(in the rows, 128 means zero)
One hidden turn or mirror swaps the rows below in pairs. Which row is each named row swapped with?
lufem: [135 133 143 121 134 136 198 169 132  91 122 153 133 129 113 141 138]
Goli: [152 138 132 127 166 109 193 133 128 126 119 135 127 124 138 147 136]
veb: [142 122 127 150 146 117 165 146 107 108 113 141 123 131 120 141 167]
Fepas: [135 130 161 126 152 133 171 126 105  98 137 144 104 130 121 159 162]
Tono: [136 148 162 119 142 134 185 125 118 100 119 149 107 114 111 146 165]
mopip: [119 136 133 113 121 134 173 138 127 103 113 129 140 129 109 131 113]
gagi: [145 135 120 129 156 119 195 155 127 116 123 148 133 134 136 144 150]
Did: [133 126 162 111 153 112 175 132 104 107 138 123 115 127 113 158 152]
Doli: [104 129 167 138 127 149 174 131 127 112 139 145 133 111 128 141 134]
Saf: [125 133 133 118 131 132 172 143 118 105 105 132 133 130 109 126 104]
sizo: [132 134 131 160 138 140 156 139 106 120 125 132 143 101 123 141 119]
tonib: [117 134 153 140 151 111 182 167 116 117 114 151 138 111 128 159 116]
banor: [105 132 146 119 141 115 153 140 132  80 126 128 124 117 112 146 135]
tobag: [145 137 160 132 151 132 177 123 101 107 135 144 109 130 117 160 162]
kelut: [140 132 128 130 152 115 203 154 123 115 131 150 131 139 132 143 147]
rel: [147 136 156 163 157 141 169 138 104  96 110 152 110 117 119 145 148]
nis: [131 118 133 155 145 135 156 119 110 111 120 135 122  93 114 141 121]
taboz: [140 149 121 135 156 129 165 127 132 100 105 130 133  91 132 135 139]
Fipi: [148 135 138 117 139 140 187 128 135  88 141 155 110 133 124 146 138]
Mav: [130 104 151 135 159 120 167 136 124  77 115 126 122 124 113 159 137]
tekog: [125 128 144 107 148 133 160 145 129  97 108 146 131 125 112 165 162]
mek: [135 140 124 147 169 110 185 161 123 104 132 150 129 129 116 139 140]
vog: [158 140 126 116 147 126 182 139 119  89  92 133 128 111 133 151 131]
nuri: [150 142 125 120 150 126 183 156 116 100  92 137 124 113 132 152 118]
ledab: [129 162 138 144 145 138 169 158 101 122 127 138 151 118 132 139 126]
gupe: [134 132 124 130 178 133 175 137 114  87 119 148 118 115 146 135 138]
Ven: [106 127 172 138 135 143 180 132 125 115 137 148 131 103 128 148 138]
Fivop: [135 111 142 145 145 142 162 123 115 113 114 135 121  91 102 140 122]
lag: [129 118 147 112 157 105 173 149 103 114 125 114 127 123 109 151 140]
bemi: [129 149 124 152 134 134 161 151 100 120 128 141 148 112 128 143 127]
fumip: [134 146 174 130 157 155 188 129 106 103 121 126 140 106 120 145 137]
rir: [147 146 144 161 145 127 166 141 125 125 121 136 135  92 123 131 128]
dag: [116 142 171 123 123 125 171 147 125 100 136 130 128 120 111 126 125]
Lusu: [106 129 162 136 123 150 180 123 129 106 135 144 133 116 125 139 132]
Mazam: [126 106 162 134 161 139 171 135 121  84 114 123 119 117 106 156 138]
Zat: [109 131 157 125 113 145 175 131 127 105 123 135 135 118 122 134 117]
tupot: [128 155 134 148 136 140 163 154 104 123 129 141 149 111 135 139 128]
Bam: [149 137 147 118 166 122 187 116 129 123 115 132 115 115 132 151 123]

ledab swaps with Ven
Mazam swaps with nuri
nis swaps with mopip
vog swaps with Mav

